In the data rows, the value 128 means zero.
Each row has a hidden score. How much does it go up from the first row of each pair to the second? 20 means little or no change, 40 a big rise and 0 a big fall. The score is a weighted sum of the row's numbers plus the product of two more (or one squared), each taken from its middle value.
[130 129 151 125 124 151 117 144  92 122 130  95 123 132 123 132 134 163
 111 129]
[129  81 116 145 139 162 179 168  51 109 161 152 185  86 107 199 138  88
   9 175] -> 32
[ 89  88 141 176 130 124 119 115 123  86 159 120 120 177 110 105 146  92
 144  84]
[167 104  85  96  96 150  90  87 128  56  96 155 110 126 104 148  87 171
  78 143] -> 34
[112 113 194 112 198 126 188 154 122 119 123 150 154 129  89 181 143 106
 133 148]
[134 153  81 158  74 138 144 141  86 126 108 203 173  64  91 158  96 147
 103  94] -> 15
[169 138 118 120 110  45 101  86 185  72 127 137 121 131 197 109 123  89
 129  98]
[ 66 162 160 107 165 145 154  90 141 182 182 103  71 149 163  67 164 161
 100 142] -> 21
[174 180 178 163 158  28 157 117 173  26 142  68 144 101 215 123 156  75
 134  21]
[191 112 152 122 116 120 113 119 137 109  74 136 152 120 126 134 103 129
 146 119] -> 20
[134 140 116  99 129 131  99 133 139 148 101 117 138  85 147 102 122 158
 167 162]
[193 170 117 135  75 135 104 146 175 143  55 192 156  82 132 148 125 164
 128 116] -> 29
[113 121 117 102 132 157 142 123 102 138 146 121 105 141 113  99 119 139
  86 130]
[156  93 182 176 105 119 112 135 118 118 110 130 159 128  80 128 114 118
  96 108] -> 19
[138 138 103 111 148 164 183 103 139  88 208 131 123 134  99 130 143 106
 109 129]
[122 107 172 145 141 149 124 142  91 138 102 118 125 128  81 121 144 138
 139 109] -> 22
[184 132 111  96  51 129 111  92 129 130  95 168 149 113 110 209  71 151
  89 146]
[ 88 154 131 129 147 150 153 158  80 152 111 107 121 141 112 137 134 156
 149 151] -> 8
[124 188 134 141 143 122 101 127 139 160 125 100 116 129 167  79 136 163
 125 118]
[152 149  98 134 106 129 112 133 143  96 152 141 113 136 149 118 145 117
 112 130] -> 23
[ 60 146 127 133 157 159 145 149 129 166 136  82  59 137 160 126 139 120
 192 159]
[163 187 105 138 160 159 179 111 154 105 188 130 138 113 147 135 110 144
  85  75] -> 24
[122 102 117 170 158 110 178 175 100 150 154 157 177 103 103 188 133 100
 119 144]
[ 91  88 114 106 156 104 102 109 166 149 133 130  78 151 168  87 124  58
 151 121] -> 4
[115 114 137 186  48 130 122  80 158 142 131 134  90 173 166 109 108 107
 173  89]
[127 120 122 115 104 130 126 110  84 144 111 139 136 122 137 162 103 142
 125 156] -> 27
[119 164 136 161 134 107 106 149 163 130 140 158 143 127 142 115 125 144
 126 107]
[154 126 147 121  84 147  88 102 143 116  50  96 142 130 167 129 147 168
 104 111] -> 22
[137 101 177 139 178 113 132 137 101 111 128 123 154 147  81 136 148 123
 134 119]
[121 118 159 106 184  83 140 118 102  84 118  57 140 108 199 133 170 151
 202 121] -> 17
[ 83 158 170 150 169 123 159 144 149 181 141 132 144  84  81 140 135 120
 132 125]
[135  37 129 125 116 115  98 134 130 119 140 139 101 140 122  95  82  92
 128 144] -> 24
[114 140 161 129  87  81  90 154 201 140 175 180 116 139 159  78 127  83
 140  96]
[144 147 116 133 150 123 136 140 130 126 124 145 154 140 120 105 119 135
 148 139] -> 15
[ 69 133 118 178 200 142 130 137  75 181 158 113 129 190 139 133 107 111
 161 187]
[137 135 158  73 154 167 127  94 106 125 136  50 123 143 156 130 133 150
 117 150] -> 25
[140 151 124 131 119 124 123 136 100 149 121 113 139 106 151 147 127 169
 147 100]
[ 71 171 135 171 137 139 116 148  85 189 125 106  87 117 103 169 156 121
 162 138] -> 19
[ 99 121 164 113 148 128 140 148  66 159  45  88 113 134 126 162 124 154
 146 144]
[ 95 125 105 132 119 162 124  99 118 174 127  94  79 163 107 139 132  71
 150 163] -> 15
[ 81 121 126 127 104 162 117 112 157 115 191 112 132 165 122 157 137  82
 122 157]
[125 125 103 137 189 113 113 135 108 115 128 107 118 119 168 109 113 159
 135 108] -> 20
[134  74 175  86 162 120 157 124  78 113 104  99 122 120  94 152 154 130
 130 155]
[105 170 134 111 148  92 149  68 190 142 170 142  99 131 176 100 126 139
 135 145] -> 9
[163 121 199 123 189 138  85  94  73  74 104  48 131 168 153  80 103 134
 144 159]
[156  96 117 127 138  88 116 113 119 127 138 109  79 123 143 131  98 101
 127 127] -> 27
[114 103 189 130 144 149 191 140 143 161 122 133 131  92  64 132 153  92
 140 121]
[130 124 106 135  97 126 155 122 118 132  97 196 139 108 109 158  90 130
  73 136] -> 22
[161 124 101 153 124 144 154 143 139 125 162 158 157 117 110 137 103 122
 122 107]
[ 97 104 138 117 151 165 137 139 113 153 138 106  93 148 123 111 115 112
 145 166] -> 18
[179  82  91 122 118 122 150 102 169  94 135 112 155 124  99 160 132 124
 111 129]
[112 120  86 159 118 117 108 161 123 102 144 154 140 132 114 136 137 126
 123 120] -> 19
[150 150 134  90  86 155  66 114 144 116  76 123 155 111 125 111 147 163
 101 120]
[  0 109 122 173 179 191 119 121  22 139 174  36  66 209 150 134 112  96
 211 178] -> 6
[123 136 126 158 168 163 139 141 132 151 127 124 144 141 149 144 116 144
 145 162]
[164 109 123 126 129 127 119 178 115 139 142 163 149 135 166 153 145 116
 114 119] -> 33
[147 107  97 120 100 128  86 131 153 103 147 116 111 147 154 133 128 122
  93 142]
[203 123 146  93 137 147 171 110 187 129 113 144 149  84  87 131 163 141
 113  88] -> 22
[134 133 114  81  99 151 135 125 154 111 160 117 107 133 137 121 139  93
 114 122]
[201 160  99 119 150 137 136 117 144 126 145 156 118 116 177 125 120 150
 124 103] -> 19
[192 137 105 117 134 120 111 164 122 107  59 180 151  95 103 150 131 140
  99 139]
[171 107 166 128 154 129 112 122 130 107 102  96 129 114 111 128 107 123
 143 100] -> 14
[104 151 116 147 163 155 137 187  94 159 137 118 121 113 123 112 137 151
 136 124]
[172  76 141 132 124 136  94 123 104 142  85 123 124 100 103 109 114 116
 113 144] -> 18
[130  91 142  95  98 143 156 119 111 137 124 196 141 114  95 160 118 125
  74 158]
[133 157 122 102 112 150 108 102 111 109 129 132 122 121 119 123 131 123
 126  98] -> 12
[ 87  99 134 115 163 133 110 116 148 164 133 111  84 155 140 116 122 110
 179 139]
[161 143 104  98  75 125 101  86 151 136 123 146 121 130 139 106 110 103
 120 134] -> 24
[122 139 162 115 191 124 175 143 115 125 128 115 129 115 113 149 121 137
 124 124]
[140 150 148 178 103 114 106  99 160  60 148 144 131 125 113 107 114 101
  74 127] -> 11
[124 188 107 115 109 133 101 121 198  87 139 115 157 211 190  98 154 114
 163 102]
[138 145  97  99 101 156  91  94 119 150 136  94 147 134 140  91 121 193
 113 110] -> 24
[ 86 155 114 122 129 125 125 140  97 187  96  99  84 116 139 131 136 135
 194 151]
[124 110 137 113 136 129 154 141 110 104 147 137 131 116 126 124 147 131
 132 137] -> 21
[116  99 156 114 115 135 137 100 119 109  81 105 100 142 149 113 127 165
 115 106]
[112 143 160 149 107 157 140 155  89 153 114 133 151  99 109 145 176 163
 117 118] -> 25
[ 98 128 126  99 173 133 167 136 139 129 132 120 136 143 144 143 139 111
 142 160]
[133 169 114 167 171 156 131 184 102 101 170 177 186 133  88 112 139 143
 108 106] -> 24
[102 152 165 105 162 168 144 128  94 146 127  93 122 155 117  82 128 137
 140 159]
[167 169  98 146 149 159 114 175 165 154 167 204 154 114 170 119 118 123
 147 114] -> 26
[134 132 135 110 116 130 124 122 116 129  71 137 122 110 142 128 127 139
 116 140]
[123 126 165 191 149  93 176 151  94  94 161  93 161 118 147 164 148  88
 101  73] -> 32
[140 119 150 149 139 126 157 124  99 127 158 119 128 135 116 126 148 132
  83 136]
[168 121 131 121 153 107 103 139 122 139  84 115 139 105 130 140 105 141
 142 137] -> 15
[191 135  98 107 114 104 112  94 152  88 134 135 122 112 154 124 121 104
 144 100]
[139 150  79 131 116 139 112 150 122 101 161 116 135 157 132 116 119 132
 116 115] -> 25
[ 77 168 125 124 116 164 160 130  93 169 108  79 142 115  94 170 148 196
 105 141]
[129 157 103 117 149 154 106 141 115 135 151  85 132 146 123 112 125 115
 112 142] -> 25
[137  94 126 125  75 139 151 150 117 130 129 151 120 130  82 146 116 145
 100 151]
[ 92 125 115 106 124 114 140  84 139 127 184 132  87 174 162  99 115 122
 123 151] -> 7
[ 93 160 141 174 142 137 131 170 131 137 111 140 118 125  87 118 136 131
 180 140]
[123 157 152 178  84  98 105 138 143 162  54 111 131 113 117  86 150 188
 148  57] -> 24
[123 130 123 114 131 131 152 158 120 123 144 131 140 121 110 132 150 109
 137 138]
[100 116 128 125 139 150 146 144 105 128 148 112 133 162 107 145 121 107
 143 151] -> 15
[112 166 162 108 120 115  98 154 189 134 132 162 135 113 150  91 157 148
 116 103]
[124 182 151 115 149 112 130  48 182 189 112 114  91 142 231  54 159 161
 145 150] -> 9
[108 110 181 157 100 141 139 124  91 151 122 107 134 168  80 106 134 138
  86 159]
[163 136 128 102 147 136 114 143 146 117 146 142 141 117 149 108 134 103
 130 122] -> 21
[171  39 123  35  74 123 163 107 118 107  65 141 103 106  91 200 156 131
 138 151]
[103 148  82 130 192 109 147 166 137 128 153 147 116 140 140 181 114  95
 166 146] -> 13
[105 107 169 128 120 117 101 127 114  72  86  94 143 137 126 150 158 113
 110 141]
[128 117 105  79 127 137 118 117 124 129 151 128 127 117 141 124 115 120
 164 154] -> 25
[109 133 146 102 119 173 125 164  92 126 161 107 122 163 152  81 128 135
 168 139]
[174 114 152 122 113 180 124 143 142  85 114 121 165 115  40 118 133 163
  57  79] -> 22
[139 209 130  86  92 131  98 146 182 134 127  70 132 170 150  92 188 164
 154 104]
[125  73 170 125  86 157  88  82 100 112  70 105 117 119  38 132 131 176
 106 142] -> 10
[ 85 182  89 134 124 127 103 149 164  93 213  98 131 195 195 104 139 105
 183  97]
[ 77 149 177 143 147  97 163 123 109 130  98  74  95 100 129 155 154 140
 174 149] -> 17
[140  97  99 104 134 125 103 114 102 124  99 125 129 133  97 155 149 128
 131 138]
[143  75  77 115 129 119 113 157  65 128 137 170 185 101  85 190 143 153
 139 166] -> 33
[137 158 139 141 130 133 116 115 109 116 154 136 112 121  91 126 133 112
 153 125]
[157 161  94 140 103 107  97 115 136 130 129 124 121 164 125 115 128 123
 139 120] -> 24
[ 92 129 173 135 123 108 127 127 125 104 174 124 111 154 116 125 107 117
  94 130]
[165 104 105 112 117 114  87 114 148 113 104 154 149 101 143  98 134 146
 125 122] -> 18
[122 130 134 142 140 134 114 117 154 127 130 133 121 135 180  97 117  99
 176 119]
[132  82 128  99  93 106 122 126 163  89 141 139 145 123 119 148 123  53
 126 164] -> 25
[102 118  80 165 142 148 121 135 102 138 140 127 118 170 156 137  98  93
 158 162]
[ 94  90 101  98 141 151 139  99  50  90 195 104  90 166 165 127 115 135
 150 171] -> 18
[107 188 172 128 148  88 129 177 201 162 154 162 127 124 152  62 161 143
 123  95]
[137 152 134 174 132 105 113 158 140 109 152 154 146 126 121 130 115  78
 116  80] -> 19
[186 109 133  87 103 127 159 167 143 146  52 182 166  90  61 184 134 165
  83 133]
[212 101  85 132 161 157 185 123 139 104 140 136 145 104  95 131  88  98
 134 100] -> 10
[138 159 142  86 137 141 121  83 172 156  92 124 131 121 163  84 122 165
 114 137]
[104 109 125 142 149 145 137 132 119 148 154 120 116 130 133 141 123  99
 175 165] -> 15
[169  83 106 148 161 114 103 144 116 133 112 151 163 101 100 144  93 128
 123  99]
[156 181  73 147 198 172 204 139 103 108 192 121 153 121 120 108 118 141
 116  83] -> 21
[132 117 139 113 127 138 142 136 104 120 157 130 140 144 126 111 137 116
 150 141]
[133 162  99 152 142 116 109 160 155 121 153 148 161 128 124 115 124 128
 130 117] -> 19
[158 149 112 111 129 117 141 145 154 129 127 144 120 110 125 128 145 108
 123 100]
[140 106  86  61 125 112 111  91 123 103 146 133 112 140 152 138  97 108
 150 166] -> 13
[164 128 114 115  98 101 101 108 160 114  87 170 135 123 143 113 111 128
 124 107]
[101  95 160 143 139 143 128 119  98 164 108  93  81 126 114 145 133 113
 159 177] -> 17
[150  87 129 114 105 120 108  99 132  51 178 131 108 153 118 153 112  66
 146 146]
[169 149  99 143  92 121 115 121 133 108 119 169 151 103 119 128 133 159
 110  99] -> 23
[117 151 145 124 139 133 147 152 153 127 137 114 107 122 102 111 150 136
 104 116]
[104 148 128 146 106 164  78 131 182 204  82 156 110 119 161  55 151 160
 102 121] -> 20
[157  90 193  94 142 131 157 122  96 130  79 102 139 122 103 154 146 151
  95 119]
[ 97 115 145 192 105 125 101 112 131 124 150 151 112 170 152  91 120 127
 128 101] -> 6
[122 165 174 213 156 115 159 144  79 133  67 146 186 132 106 218  85 189
 155 151]
[151 173 136 109 147 104 129 127 142 113 134 149  98 117 113  82 106 122
 111  97] -> 34
[148 140 127 117 105 138 132 138 165 120 131 175 135 111 103 129 139 127
 118 130]
[131  98 151 103 143 118 129 117  87 113 149 145  95 130 107 150 123 114
 110 133] -> 22
[160 103 118 127 111 135 106 126  99 124 118 129 120 110 142 175 101 127
  89 141]
[171 148 103 193 163  88 107 134 134  92 128 126 132 108 150 106 121 108
 128  55] -> 16
[167  39 206 121  95 126 131  98 119 138  65 108 107 120  60 176  96 132
 146 144]
[100 151  95 164 122 165  61 137 103 106 179 122 102 191 180  77  85 102
 131 114] -> 15
[109  97 107  89  55 167 118 118 112  97 128 109 121 159 110 152 124 149
  87 147]
[193 166  17 110 173 173 142  88 125 108 182 110 138 114 138 172 148 178
 128 115] -> 18
[165 140 164 140  54 151 111 150 159  99  84 165 141 123  73 144 135 160
  52 100]
[138  97  65  83  67 122 107  95 127  68 148 144 105 142 136 133 118  88
 161 120] -> 6
[ 83 168 137 120 131 114 156  73 166 153 184 115  75 163 203  85 171 137
 104 142]
[167 110  96 110  68  90 143  92 164  88 103 168 139 101 114 166  89  87
  97 137] -> 26
[101 137 121 113 125 165 179 170 108 107 180 139 161 104 104 128 103 183
 116 123]
[150 119  99  78 142 134 168 132 134 156 116 117 127  94 113 124 129 119
 137 105] -> 24
[136 133 157 125  91 129 124  72 129 107 104 115 126 111 109 140 119 142
  97 136]
[ 97 113 107 130 128 189 143 148 115 135 163 111 129 168 118 123 110  95
 140 164] -> 28
[ 96 181 146 163 156 162 137 178 124 167 119 133 136 118 108 140 144 147
 142 133]
[ 78 111 128  97 160 166 156 128  55 152 126  55 104 141 124 151 149 138
 124 181] -> 20
[117 144  87 144  83 164 139 108 182 154 165 167 137 114 104 135 139 111
 134 169]
[119 112  98 121 107 129 127 119 131  94 171 146 100 151 144 141 113  99
 120 133] -> 21
[132 127 152  93 109  85 101  98 184 105 133 151  89 134 151  79 140 119
 140 122]
[130 124 111 110  96 117 164 120 123 121 112 178 131 114 113 180  84 124
  80 143] -> 30
[147 100 163 117 149 141 184 133 143 116 150 132 124 112  88 166 121 105
 103 101]
[136 152  87 162 119 134  96 159 137 108 153 167 154 141 125 101 106 116
 121 101] -> 14
[105 152 185 154 187 107 179 151 109 126 118  57 144 117 135 138 197  93
 153  88]
[ 87  95 121 101 135 131 118 102 108 126 116 125 122 123 154 147 123 120
 116 181] -> 8
[126 109 169 160  86 126 109  89 113 158  82  98 109 133 142 107 140 176
 171 108]
[113 179  70 182 131 143 160 189 148 156 158 170 124 129 117  97 142 109
 139 108] -> 36
[156 120 122 145 138 122 144 156 140 122  92 166 127 106  85 198 117 145
 113 147]
[160 116 239 102 194 138 130 120 105 102 138  49 155 127 133  91 127 105
 152 131] -> 17
[134 117 152 111 172 124 158 157 117 138 149 137 125 122  86 138 134  99
 151 157]
[166  74  99 126 116  88 122 146 116 117  83 186 108  84  43 153 109 129
  93 131] -> 20
[119  88 148 130 124 104 121 130 154 145  70 109 152 129 140 148 125 125
  77 191]
[180 172  53  74 149 144 166  99 144 110 150 122 106 111 166 140 144 136
 109  90] -> 24
[ 72 174 215 123 166 127 136 163 159 135 141 126 132 128 125  52 163 172
  98  99]
[140 138 130 126 105 171 100 155 121 139 104 181 186  87 114 197 115 160
  93 113] -> 32
[132 147 117 104  90 130  80 110 140 100 110  97 142 168 124 117 167 142
 122 123]
[ 81 138  94 124 104  94 150 123 118 131 138 117  83 109 168 169 115  92
 198 153] -> 21
[124 142 102 109 199 161 140 151  46 175 152 111 118 113 126 116 123 255
 152 146]
[157 103 108 153 155  95 120 161  94  98 118 121 154 114 133 148 135 100
  98  81] -> 26
[ 96 162 150 174 208 143 173 168 105 156 106 103 116 133 125 118 131 141
 142 150]
[100 137 180 163 142 147 151 151 131 122 149 117 123 152 109  83 156 126
 139 134] -> 21
[118 157 121 135 157  95 154 122 128 151 112 100 116 110 152 144 126 102
 183 149]
[ 78 106  98 123 170 147 129 124 127 121 135 155  83 140 148 126 148  90
 227 185] -> 12
[143 122 129  89 109 113 131 131 137 106 118 116 132 124 102 139 158 139
 109 114]
[118  59 101 132 114 103 151 127  99 133 153 161 124 131 111 174  84  94
  97 154] -> 21
[142 106  66 127  74 104 176 156 144 139 110 206 158  93 116 205  97 111
 105 141]
[153 141 128 125  92 113 128 125 154  81 145 150 139 125 124 148  74  88
  96 128] -> 18
[168 163 151 107  88 133 135 156 190 115 102 161 173  85 119 137 156 121
 131 121]
[194 137 122 142 133 139 113 146 146 144  97 125 139 106 134 134  90 179
 129 105] -> 21
[ 94 130 168 156 190 127 130 117  68 152 107  79 124 151 117 151 102 157
 157 166]
[113 138 122 172 141  79 127 165 191 137 185 154 150 104 142  79  91  91
 133  96] -> 35
[119 218 162 167 135  53 103 138 138  54 135   0 125 188 199 118 204 103
 193   6]
[151 125 111 128 132 127  91 123 127 117 171 129 127 139 142 107 104  83
 144 133] -> 12
[140 211 127 151 121 121  84 129 163 121 109  87 122 166 193 118 155 155
 175  81]
[156 129 113 148 116 143 115 166 157 134 128 169 161 115 104 111 104 114
 110 113] -> 31
[142 165 107 140 174 124 129 150 126 157 130 144 148 101 121 116 145 162
 102 103]
[146 170  91  89  43 121 119 118 182 105 121 117 156 174 167 113 152 145
 134  84] -> 16
[159 189 101 138 115 131  97 128 164  77 175 135 150 187 181 111 155 129
 139 116]
[ 77 132 148 115 153 165 133 163  91 107 183  86 130 135 110 107 161  99
 119 110] -> 26
[145 146 137 115 140 143 114 136 103 133 134 131 114 145 137 115 134 143
  97 130]
[185 121 203 151 166  21 181 140 123  86  47  94 157  82 131 178 165 131
 165  40] -> 17
[153 139 119 111  81 115 117 121 129  91 129 161 121 135 109 160 129 107
 143 131]
[ 77 108  86  96 176 159 148 188  62 156 167 142 136 136 109 103 135 156
 156 158] -> 25
[ 94 115  94  87 134 141 135 114 110 135 174 134 118 122 150 137 118 116
 142 165]
[ 97 153  98 157 153 156  91 164 150 159 105 133 116 119 144  96 122 130
 145 124] -> 21
[145 125 146  96 139 162 130 105 128 145 114 119 120 108 123 128 127 149
 121 111]
[160 116 107 112  88 131  95 107 142 115 125 120 117 156 141 141 137  95
 109 137] -> 17
[ 73 144 142 150 173 167 180 153  96 178 101 134 151 104 104 114 152 167
 162 175]
[125 109 127 109 103 144 109 115 117 118 131 142 100 130 108 134 122 106
 151 138] -> 26
[141 119  78 150 133  70 123 136 127  95 147 152 136  97 126 143  95  97
  99 133]
[128 143  60 110 139 146  89 125 143 139 117 157  99 111 141 101 114 114
 174 128] -> 14
[117 162 116 113 120 150 132 122  80 146  77  91 130 136 106 153 137 184
 115 161]
[206 132 105  97  67  81  84  71 142 106  95 136 127  85 129 163 123 155
  94  79] -> 22
[122 149 212 162 177   0 143 169 165  80 156 103  95 124 154  94 180  52
 152  16]
[ 59 110 113 118 184 139 144 146  31 172 167  94 107 153  74 136 100 121
 149 160] -> 13
[143  98 182 120 176 105 145 159  70 118  98 114 158 140 103 172 123 131
 152 131]
[141 150 147 117 111 106 124 149 150 120 130 163 131 120 127 143 138 146
 105 132] -> 20
[154 129 120 111 105 106 113 108 137 118 109 138 108 114 153 133 129 135
 112 113]
[166 105 143 122 157 124 171  99 123  67 150  70 133 132 108 161 120 121
 131  83] -> 17
[142 129 158 180 174  78 130 146 116  84 114  88 154 108 115 148 152  68
 139  70]
[ 54 120 104 151 166 134 110 130 196 168 146 137 120 153 169  96  99  99
 169 109] -> 10
[ 52 101 176 112 154 169 175 138 164 147 169 152 114 143  85  86 159  77
 120 123]
[161 186  95 141 172 136 151 133 152 135 164 142 146 125 150 124 113 137
  92  94] -> 20
[ 63 170 123 137 175 145 145 166 102 184 124 133  83 112 106 113 132 129
 169 153]
[167  67 105  98  92 141 129 107  97 130  91 154 124 104 150 196  86 142
  87 149] -> 30
[ 69 157 173 169 129  51 151 136 109 169  74 131  96  82 143 181 116 141
 193 138]
[133 161  70  95 134 174 129 156 144 127 187 188 147 130 188  97 127 163
 217 165] -> 23
[156  70  82  36  92 131 163  47 129 214 101  98  86  81  77 114 145 159
  99 122]
[127 151 157 133 161 131 132 136 125 172 105 103 113 120 133  71 147 132
 132 121] -> 16
[ 82  88 138  99 134 163 138 116  96 187 118  75  78 140 129 113 165 130
 188 201]
[133 128 113 171 148 156 124 186 144 161 110 171 205  83 102 157 100 121
  78 119] -> 26
[132  93 173 160 160 139 143 136  59 138  95  95 128 145  97 116  81 160
 105 109]
[155  99 173 128 129 135 109 142 135 154  66 136 148 121  98 135 101 122
 109 110] -> 31
[127 146  88 102 118 138 109 122  89 113 155 128  91 129 142 130 118 129
 130 101]
[142  64 104 136 150 136 169 150  80 131 141 172 159  90  98 197 120 132
  88 155] -> 24
[ 82 157 104 130 147 104 118 138 177 104 201 140 106 133 153  43 119  92
 125 122]
[ 98 136  62 133 110 153  93 139 135 102 214 141 117 168 139 102 108 109
  76 121] -> 24
[139 164 168 151 157 118 114 146 139 159  99 122 114  94 153 110 118 138
 148 128]
[156 114 147 123  51  89 148  80 144 102 135 149 131 106 100 137 142 113
 114 119] -> 22
[109  99  90 106 105 153 129 117  41 116  87  72 143 168 145 151  84 138
 156 191]
[161 110 100 131  77 142  97  99 150  98 114 137 121 133 147 144 115 120
 108 126] -> 22
[130 113 136 127 138 118 140 111  77 111 141  86 129 130 125 171 132 147
 120 156]
[106  94  66 112 119 150 100 120 120  89 155 136  77 142 105 132 117 101
 155 156] -> 14
[139 174 156 144 123 104 118 124 106 108 114 124 170  76 143 136 165 184
 117 100]
[ 82 157 125 129  91 177 148 128 106 135 203  97 122 152  99 139 121 155
  54 122] -> 24
[ 64  85 165 120 164 147 115 124 138 193 106 122  95 148  97  67 147 152
 105 126]
[145  82  84 100  84  86 125  98 172 107 116 154 118  99 149 162  89  62
 142 176] -> 16
[117 162 103 135 123 147 114 147 124 101 145 145 158 135 137 108 116 115
 107  99]
[137 129 145 117  66 174 109  99  85 160  78 134 153 128  85 163 116 190
  56 137] -> 27
[147 142 107 125 141 164 114 119 109 136  76 115 133 113 123 126 145 152
 135 147]
[133  90  64 142  99 140 108 126 113 115 152 148 138 135 135 183  93  99
 108 155] -> 23
[160 130 125  88  71  96 119  68 160 105 110 128 140  72  88 175 156 129
 103 188]
[161 128 131 106 132 143 132 159 118 116 158  79 144 139 137 149 126 132
 132  86] -> 29
[152  85 190 115 126 114 134 115 142  98 100 107 138 130  92 128 118 122
 135 135]
[139 111 120 132 145 141 139 165  64 148 113 113 143  90 107 180 136 150
 120 152] -> 31
[ 98 126  71  87 149 152 138 131 109 142 186 125 103 119 151 125 107 115
 144 160]
[123 111 151 137 172 139 111 118  84 106 133  71 135 159 136 121 120  98
 150 141] -> 16
[111 135 170 115 124 136 152 128  93 153  82 117 126 134 137 175 149 148
 170 161]
[184 142 140 155 115 135 171  98 136  68 148 125 162 139 106 129 117 132
 103 104] -> 19
[ 84  83 128 110 153 145 103 114 143 174 124 139  86 135 121 105 150  94
 165 147]
[132 149 132 133 131 150  97 122 114 127 137  89 132 137 128 123 126 167
 113 128] -> 19
[148  61  81 130 112 117 161 134 101 158 113 179 152 102 101 222 122 112
  99 148]
[125  97 158 140 133  62 104 125 162  92 153 142 114 148 139 117 107  74
 159 121] -> 9
[123 152 116 135 138 130 126 159 174 133 168 148 165  99 141 133 111 109
 103 127]
[144 105 120 138 122 122 115 136  84 167  79 107 145 108 128 174 119 140
 109 172] -> 23
